Rotation paths and how fast each direction turns (degrees a step)
Each turn is a multiple of 5 degrees from 10 to 175, or 0.
Each row of a path follows its step; steps can be skipped.
path 1
step 9: [ 16.0  36.9   0.4 -16.6   8.0  -9.4   1.5 -17.7  -9.4 -19.7  -3.5  11.3
   1.2  12.2  27.9   4.7  16.6  14.4  10.5  22.7  -3.3  -6.9 -22.1  -3.5
 -25.4 -15.9 -10.5   7.2 -20.9  30.3 -25.5  20.7  18.8  28.7  16.2 -15.1
 -13.3 -18.8   8.9  -7.6   5.9 -40.5  -2.0  -6.8 -49.7  -6.5  52.1 -15.0
   7.8  -6.0]
step 13: [ 22.5  13.0   5.2 -33.8  19.6 -11.9   9.9  22.2   4.9  17.9   0.1 -30.4
 -19.8 -31.1 -10.5 -15.1 -10.8 -31.2  20.8  -9.1 -35.3  34.5 -27.7  15.1
 -11.1 -28.7   6.0 -18.2 -12.3 -13.9  33.0  -2.6 -21.4 -14.6  -6.6   1.1
 -17.2  -6.4  10.8  28.7   4.9 -10.2  19.3 -26.1 -26.8   9.7 -12.1  27.4
  -2.0   8.2]
step 15: [  9.9   9.3   1.0 -22.8 -13.3  11.9   6.7  -4.3   2.5  11.7  15.6 -13.5
 -15.1  -2.2 -12.8 -19.6  16.1   7.4   0.0  -3.3  10.5 -33.1  10.4  11.0
  28.7 -23.8 -17.4  30.9  -8.9 -15.1  -1.0 -21.7  -8.5  22.3 -21.5   6.7
   5.8   7.5   0.1   4.0   2.2 -66.0 -33.7   2.7   4.8  -0.9  42.6  46.2
  -3.9 -14.2]
step 17: [-29.7  -5.5 -31.9  14.1 -22.6  30.6   7.1  20.8 -15.3 -45.4 -34.1   2.6
  -8.9 -26.0 -20.8  13.6  22.9  22.5 -11.1 -19.6  -6.9  12.3   0.9   9.7
  15.0  -0.7  -9.5 -10.8 -20.9   4.3  18.0  18.8   4.0  -0.8  -5.8 -19.7
 -29.9   0.4  22.3  -3.6   6.1 -29.2   2.3 -31.0  -0.1  -4.7  24.9 -33.0
 -15.1 -24.7]
step 24: [ 11.1 -29.8   4.1 -21.8 -28.2   9.2  -1.7   1.9   2.8 -14.9   1.4   5.6
  -4.7  30.8 -11.6 -16.5  -1.0   7.7  24.8  32.2  -7.4 -41.1  20.2 -20.0
  22.2 -22.5 -15.1  17.2   1.8  -5.0 -28.0  11.8  22.3  17.7   1.5  28.6
  10.8   9.8  24.3  18.1  36.9  31.5  23.2 -16.9 -16.7  17.2  33.0  -8.4
   1.3  14.0]
step 25: [-13.6 -43.6 -20.0   8.9  -5.5  -4.5  -5.7  24.8 -13.8 -28.8 -28.1  18.6
  16.3   4.7   0.0  -1.1   7.2 -29.9  17.3  25.0 -36.4  20.5  -6.8  -7.5
 -26.4 -17.7  10.7   2.7  -9.7 -20.2 -16.1 -35.3   4.6  15.1  23.4  18.5
   2.7  15.3   8.0   0.8  12.6 -16.7  36.3  -3.8  -5.3  33.5   6.7  -3.8
  24.9 -26.7]
step 29: [-26.1   6.3  -9.8 -25.4   5.8  21.7  42.3  13.9  18.8  22.8  -1.1  35.5
  19.6 -18.0   4.0  13.1 -20.7  -3.6   9.1  13.1  -9.5  -3.2  21.3  23.1
   5.6  38.1   2.6   8.9 -21.4 -18.6  34.8  35.4   8.8   9.3   6.2  21.5
  -2.7  25.4  -6.5  27.2  34.7   5.1 -19.0  -1.8 -32.4  -9.0   9.7 -14.2
   7.6   7.6]
step 30: [  4.6   2.3 -24.5 -35.1 -13.2 -23.1   8.4  -5.3  -1.0   1.8 -45.5  37.3
   3.0  21.0 -18.3 -29.3 -11.3 -12.8   9.6  -7.5 -19.3 -18.0   3.7 -26.9
  11.6  10.7 -15.2 -22.5  -6.9 -29.8  31.2  28.9  -0.1  -6.9 -19.8  -7.8
  -7.9   9.7  11.1   0.9  13.0 -33.0 -16.7 -19.3 -10.4  45.5  -5.7  12.3
   6.0   4.8]
step 31: [ 16.6   3.4  11.0  -7.9   6.1 -34.0  -5.2  40.7 -16.9  10.4 -31.6 -24.4
   5.8  29.6  11.6 -20.1   4.6 -18.6 -13.1   7.0  13.1  51.0   5.4  -2.1
  26.3   9.0 -14.2 -12.7   5.4 -18.9  18.0  -7.0   0.2 -11.5 -14.1  18.6
  11.4   3.2  -4.1  54.0   0.2 -31.5   2.5  -1.6 -33.6   7.9   1.8  -7.8
   5.0 -16.2]
Speeds:
[  0.5  -6.8   2.0   7.9  -1.2  -1.5  -1.4  -2.9  15.1  -0.4   8.4   5.5
  -3.5  -0.6   0.2  -5.6   8.9   4.5  -1.5  -3.7  -2.0   0.6   3.9  -2.1
  -7.2  -8.4  -7.3  -4.5   0.9   4.7   2.3   0.5  -0.3  12.1   9.7   5.8
  -4.5   1.3   4.5   1.8  -4.4  -0.4   7.8   8.0 -12.6   3.5  -6.7   2.7
   4.0   6.2] => 25
[ -3.1   1.9  -3.5   7.5  -3.4   1.1   5.8  -7.0   4.9  -1.0 -12.7   4.4
   5.1   3.9  -2.0  -4.0  -2.9   2.3  -5.3  -0.9   5.0   3.9  -6.6 -11.6
  -5.6   1.5  -1.7  -2.8   3.1   0.3  -8.9  -3.3  -4.0   4.1   2.0  -5.8
   0.9  -3.1   4.5 -15.4  -0.9 -10.6   1.2  -9.8  -0.9   5.6  -0.3  -7.3
   4.9  -9.8] => 135
[  8.1 -13.5  -3.0  -0.2  -5.5   1.7   5.3  -4.8  -8.6   5.2   2.6   6.9
   3.2   5.7  -7.2  -0.1  -6.2  -1.2   1.8  -2.1   1.6  -0.2  -1.2  -4.4
   1.7   4.5  -2.5  -5.7  -2.4  -7.5   4.2   1.8  -1.4  -9.3   4.1  -1.7
  -2.0  -1.2  12.5  10.6   5.7  -1.4  17.3  -3.4   0.2  -5.4  -5.3  -2.1
  -3.5  -0.3] => 60
[-2.3 -2.5 -1.3  8.2 -2.9  9.4 -2.7  9.3  5.0  2.5  2.5 10.6 -3.7 -0.4
 -3.7  1.4  0.8  1.3  3.8  0.0 -0.7 15.9 -6.2  2.4 -2.1  9.2  1.2  3.8
  2.2  2.6 -8.9 14.8 -8.4 -1.1 -2.4  4.6  4.7 -5.0 -6.8  6.6 -6.1 -1.7
  2.7 -5.0  5.2  1.3  4.3  7.9 -1.6  2.6] => 120
[  2.8  -1.0  -2.3  -0.3  -1.9   2.7  -9.9  -8.9  -7.7  -2.5   3.5  -1.4
  -1.6   3.3   2.4   9.4  -5.1   4.5   3.1  -2.7  -8.2  -0.6   4.0   1.6
  -4.2  -3.0   1.5   4.9   3.3   4.3  -5.3  -1.2   4.8   8.2   7.3   4.6
  14.1   0.8  -2.9  -0.8   0.5   4.5   8.8  -5.5  11.5   6.0  -1.2 -13.4
   8.1   6.4] => 20
[  0.0   9.2  -0.6   1.6  -6.3  -0.5  -2.4   2.3   4.3  -0.9   4.0  -0.7
  -4.8  -2.9   3.6   3.3 -11.5   1.3   4.0   0.4   3.9  -2.6  -3.1   9.7
   7.5  -0.7   3.2 -12.1 -14.6  -0.2  -2.4  -6.8  -6.5   8.0   2.1  -3.1
   1.0  -7.9  14.5   0.9  -9.3   3.0   3.6   1.9   4.1   4.7   7.5   2.7
  -0.6  -3.2] => 10
